500 stands for zero in the data rows.
Some points, one per row:
[555 544 567 281 577 530 491 438]
[545 477 409 543 523 407 701 489]
[527 589 602 357 528 417 485 476]
[522 597 510 415 644 408 436 476]
[323 513 509 438 640 478 661 471]
[295 501 573 589 628 471 543 447]
[526 585 630 368 504 488 396 452]
[300 548 591 426 629 517 500 462]
[425 596 612 411 580 449 470 439]
[587 516 513 290 538 457 640 483]
[499 429 427 527 700 496 619 430]
[525 572 503 327 499 414 551 570]
[465 503 454 489 664 424 672 433]
[569 475 392 474 490 455 726 487]
[315 500 513 443 645 547 614 441]
[485 581 527 292 597 517 423 510]
[458 482 382 443 509 486 726 536]
[424 590 559 330 491 559 424 507]
[371 578 634 424 568 494 402 474]
[544 599 535 296 446 493 515 494]
[512 618 582 440 406 425 447 502]
[648 542 487 445 507 415 613 411]
[362 560 604 469 534 397 581 496]
[534 452 405 519 531 434 717 501]
[368 531 472 328 549 514 644 547]
[512 589 630 379 476 464 384 499]
[564 513 555 369 699 459 512 409]
[570 510 534 540 494 350 616 474]
[494 439 442 594 636 467 646 416]
[539 606 542 367 580 432 430 479]
[472 604 605 401 478 496 360 492]
Here are 40 more points, each followed by its number:
[657 485 378 439 674 455 535 472] 0
[624 480 495 444 536 403 672 451] 1
[363 505 590 366 546 464 664 507] 2
[575 479 372 380 496 484 662 564] 3
[417 590 626 413 574 477 425 442] 4
[376 585 634 459 557 472 450 436] 5
[536 527 431 436 716 553 409 421] 6
[585 477 509 259 528 514 582 540] 7
[527 485 391 405 662 509 656 440] 8
[610 484 426 569 516 396 651 457] 9
[358 480 497 541 687 494 613 414] 10
[544 504 474 511 484 402 715 449] 11
[669 592 472 418 477 425 455 481] 12
[597 577 596 353 482 448 506 433] 13
[457 587 406 396 664 488 559 445] 14
[348 535 587 418 553 442 655 475] 15
[555 570 524 271 424 521 524 522] 16
[273 535 528 465 593 540 589 455] 17
[398 541 625 433 648 491 483 403] 18
[361 590 601 401 594 486 452 468] 19
[356 555 520 444 547 463 683 443] 20
[417 509 449 333 582 508 686 515] 21
[398 599 551 482 598 396 495 480] 22
[297 514 468 532 662 468 614 484] 23
[494 476 376 481 653 471 682 460] 24
[538 427 407 547 605 462 679 461] 25
[321 531 578 561 631 425 541 457] 26
[538 502 504 323 704 513 545 428] 27
[568 461 483 606 541 410 645 418] 28
[503 557 587 329 478 410 567 542] 29
[359 583 616 531 521 419 491 464] 30
[329 555 585 457 663 507 445 447] 31
[417 557 450 304 544 578 514 539] 32
[413 487 557 550 641 438 625 397] 33
[433 447 388 491 587 517 707 490] 34
[417 583 626 522 542 442 366 472] 35
[401 593 602 440 591 478 373 473] 36
[536 546 477 271 449 572 522 531] 37
[472 554 574 313 525 585 418 475] 38
[480 569 618 308 520 528 459 457] 39
Which three of these numbered points are nearest to each point below, looking only along the 3 directions in which the first points spread most? Their numbers follow each, nearest first.
[468 525 446 292 592 580 477 549] > 32 37 27
[473 478 499 592 694 438 565 394] > 33 10 26
[541 523 492 256 562 570 487 515] > 37 16 29
[363 505 506 429 731 551 502 439] > 17 31 15
[399 580 627 459 570 410 462 483] > 5 30 4
[343 520 586 606 623 441 512 427] > 26 33 30
[350 581 526 433 547 458 642 451] > 15 20 14
[561 496 417 302 484 520 588 588] > 7 37 3
[349 602 544 413 598 496 416 507] > 19 5 4
[449 495 471 506 622 464 691 397] > 24 34 25
[457 542 599 439 676 509 375 417] > 5 36 4
[357 528 511 336 584 588 563 480] > 2 32 15
[436 616 538 378 401 457 550 527] > 29 27 39
[594 452 432 338 604 479 642 522] > 3 8 1
[428 584 593 346 483 456 599 471] > 27 29 32
[368 539 480 481 641 416 650 475] > 20 10 23
[487 591 515 355 497 405 557 551] > 29 27 7
[365 535 512 354 685 493 591 477] > 2 15 17
[589 564 561 301 420 457 500 544] > 16 13 29
[568 606 586 406 478 470 419 427] > 13 12 39
[378 544 552 578 638 463 518 384] > 26 33 30
